One turn sends every row of this set to another row. A few are shown first. Where does it send the rows asked after them?
pev: [  35,    4, -179,  -11,   58,  -24,   -2,  165,  208, -189,  -76, -206,
  -21, -368,   45,  149,  -35, -181, -261,  608, -226,  101,   45,  -16]
kazin: [  30,  -76,  -91,  -45,  109,   -9,   10,  205,  143, -173, -151, -209,
   65, -443,   57,  173,  -79, -140, -205,  594, -199,   69,  181,   60]
Vek: [  70,   52,  314,    3, -206, -247, -406, -100,  -84,  300,    2,   31,
  -10, -280,  128,   51, -170,  166,  104,  351,  -74,   49, -161, -102]
puriz: [ -34, -248, -373,  -65,  150,  -70,  -31,  150,  -69,  -85, -166, -169,
 -224,  -98, -141,    1,   22,  168,  -54,  361,   55,   57,   63,   78]
luro: [ -53, -246, -341,  -10,  124, -110,   -1,  281, -116, -102, -129, -115,
 -217, -198, -123,   30,  -28,  113, -174,  442,   93,   44,  104,   26]
modur: [  -7,  -32,  -97,  225,  259,  173,  258,  320,  137,  -95, -136, -434,
   18, -362,  -98,    8,  -27,    2,  -69,  273,  -34, -190,  -19,  -47]
Reni: [-129,  361,  384, -122, -329,  -89, -217,   10,   47,   34,  100, -175,
  229, -301,   46,  -74,   49,  174, -212,   34, -249,  -96, -107,   59]
niz: [ 158,  397,  265,  176,  -15, -285,  -14,  -30,  -58,  152,   12,  190,
  -67, -433, -145,  224,   91,  181,  -96,  179,  -78, -323,  -38,   -4]
Tedav: [   5,  212,  259,  228,  110, -121,  -23,  225,  -87, -133,  215,  226,
  -85,  -87,  -56,  -61, -152,  209,  -40,   98,  -44, -278, -382,  -40]
zudof: [ -28,  -89,  -54,   36,   59, -106,  -10,  243,  168, -154, -128, -301,
   26, -358,   80,  113, -130, -145, -239,  607, -314,  115,   63,  -21]
mova: [-124,    3, -183,   18,   18,   68,  -32,  176,   -9,  105,  -59, -409,
  280, -450, -129, -248,    5,   34,  -79,  425,   82,   -3,  271,  189]
zupa: [-207, -195,  -66,   59,   35,  171,   41,  299, -152, -217,   11, -254,
 -197, -184,  -39, -131,  -76,   -1,  -83,  350, -396,   17,  183,  189]
fug: [ 102,  364,  230,  145,   68, -397,   20,  -63, -112,  116, -128,  118,
  -83, -377, -100,  261,   59,  235,   19,  168,   -8, -220,  -32,  -82]
dof: [ -31, -225, -374,   40,  117, -185,  -25,  204, -110,    8, -139, -182,
 -165, -183, -242,  -24,  -45,  214,  -72,  401,   40,   50,  169,   54]
dis: [ -25,  217,  455,  -95, -271,   14, -235,   27,  114,   83,   85,  -38,
  202, -237,    0,   -2,   46,  237, -176,   27, -301, -117, -208,  104]
Nonip: [ -57,  -36,  331,   -6, -199, -269, -346, -140, -121,  336,   17, -117,
  -78, -293,  108,   37, -230,   70,  105,  381,  -84,   30, -157,  -75]
tedo: [-125,  255,  342, -144, -235,  -38, -223,   13,  179,   39,   99, -256,
  256, -288,  -61,  -80,   -8,  191, -242,  -20, -238, -153, -170,   69]
kas: [-338,  306,  358,  117, -193, -170,  252,   47, -218,   21,  190,  -71,
  -11,  -74,  -74,  151,   71,  111,  174,  164,  -12,  101, -139,  112]
rotu: [ -20,  134,  315,  164,   61, -156, -115,  191,  -88,  -98,  187,  256,
  -46,    5,   14,    8, -103,  123,   59,  184,   -6, -288, -379,  108]
bebin: [   2,  -36,  -76,   87,   55,   20,  -17,  291,  168, -167, -138, -221,
   25, -373,  102,  130,   30, -150, -191,  587, -321,   69,  168,   19]
malu: [-273, -186,  -64,   49,   17,   79,   83,  252, -169, -193,  108, -321,
 -178, -182, -144, -146, -216,    3,  -82,  376, -347,   36,  141,  185]
beti: [-229, -156,  -19,  -35,  107,  223,   29,  152, -137, -209,   88, -240,
 -184, -289, -128, -166, -175,   -9,  -76,  382, -374,   44,  144,  227]
sopo: [ 106,  379,  157,   48,  -94, -454,   -7,  -64, -127,  132,   31,   47,
 -236, -383, -141,  128,   48,  177, -142,  106,  -79, -261,   92,    7]
rizub: [-249,  348,  256,  133, -330,  -39,  122,   17, -193,  142,  230,  -60,
   81,  -87, -120,  108,  172,  147,  127,  100,   94,  -88, -199,   97]
Gute: [   5,  -88, -198,  140,  174,  298,  278,  281,   79,  -95,  -71, -353,
  -27, -343, -156,   90,    3,   42,  -55,  264,   43, -125,   42,   -6]
zos: [ -62,   71,  345,   16, -177, -205, -415, -120, -164,  321,   79,   14,
 -123, -236,   25,   72, -142,  191,   95,  415, -140,   28, -175,  -60]
gil: [ -10,  229,  264,  210,   92, -145,  -61,  149,  -78,  -96,  218,  177,
  -92,    2,   48,   -2, -155,  102,  -59,  217, -113, -284, -450,   -8]
vidof: [-382,  286,  166,  147, -227,  -81,  144,   -1, -161,   58,  298, -145,
   54,  -66, -249,  119,   23,  158,  200,  127,   73,  -22, -174,   85]
mokem: [-107,  352,  455,  -61, -188,   12, -197,   13,   93,   85,   35, -173,
  230, -264,   42,  -54,   84,  218, -235,   80, -254, -127, -241,   32]
Kalam: [-169,   36, -190,  -31,   66,   81,  -94,  131,  -74,   40,  -46, -317,
  168, -484,  -72, -245,   69,  -56,  -74,  529,  146,   24,  242,  185]
mavab: [ 113,  350,  157,  127,   95, -422,   56, -133,  -80,  177,  -94,   95,
  -30, -467, -172,  177,    5,  199,  -91,  184,  -46, -238,   35,  -17]
kep: [-262, -210,   -9,  -66,   50,  217,   69,  267, -133, -248,   25, -343,
 -156, -245,  -60,  -95, -146,  -27, -114,  309, -274,  -27,  150,  198]
Bab: [-310,  318,  270,  127, -229,   12,   57,   27, -173,   40,  295, -104,
  111,  -62, -151,   66,    1,  142,  305,  106,   54,  -69, -152,  112]
Korev: [ -40,  117,  250,  221,  216, -187,  -21,  222,  -23, -132,  173,  209,
  -10,  -74,  -35,  -42, -221,  128,  -50,  200,   -7, -233, -436,   -1]
rusi: [ -46,  285,  324,  -89, -212,  -22, -217,  123,  134,   84,  180,  -44,
  205, -308, -155, -160,   40,  371, -268,   -2, -142,  -26, -136,   71]
Mumi: [-103,  -49, -212,   88,   -2,  163,  -69,  239,  -95,  111,  -69, -305,
  168, -430,  -62, -251,   99,   24,  -31,  461,   64,   15,  311,  173]
Dibev: [  27,  -45, -180,  243,  166,  268,  216,  332,   97,  -53, -161, -374,
   -9, -340,  -44,   29,  115,   -1,  -20,  291,  -34, -148,   77,  -27]
renu: [-109,  -87, -182,  -27,  -51,  162,  -42,  160, -117,  108,   -2, -332,
  139, -493,  -69, -216,  -35,  -12, -123,  482,   80,   40,  292,  165]
kati: [ -67,   57,  463,   18, -141, -181, -381,   12,   52,  223,   57, -149,
  -76, -299,   94,  162, -135,   46,  263,  368,  -11,    3, -166,  -81]
nono: [-270,  338,  180,  104, -211,  -23,   77,  -76, -215,  139,  246,  -77,
  104,   22, -182,   67,   79,  223,  210,  122,   55,  -63, -170,  153]
Noda: [ 194,  124,  261,  182,  149, -120,  -39,  170,   27,   12,  179,  177,
   63,  -85,   75, -128, -211,  115,   73,  136,   69, -255, -349,   70]
vufu: [ -33,  -26, -120,  163,  210,  302,  286,  205,   46,  -53, -139, -425,
  -98, -410,  -85,  -31,   56,   11,  -90,  252,   -8, -121,  -27,  -61]
fefim: [ -73,   47,  427,   30, -206, -231, -361,  -51, -197,  343,  -26,   16,
 -101, -295,   70,   91,  -41,  166,  139,  351,    5,  -32, -150,  -31]
nogu: [ -37, -237, -380,   48,   63,  -86, -101,  288, -116,  -46, -143, -118,
 -199, -133, -128,  -33,   63,  154,  -77,  421,  -20,   49,  193,   70]
Bot: [  93,  450,  200,  132,  110, -322,  -67, -103,  -62,  169,  -79,   75,
  -19, -382, -142,  177,  109,  207,  -25,  213,   18, -339,  -29,   -8]

Gute goes to renu
niz goes to rizub
And these:
kati goes to Noda
puriz goes to beti
modur goes to mova
mokem goes to Bot
Nonip goes to Korev
Mumi goes to nogu
Bab goes to Vek

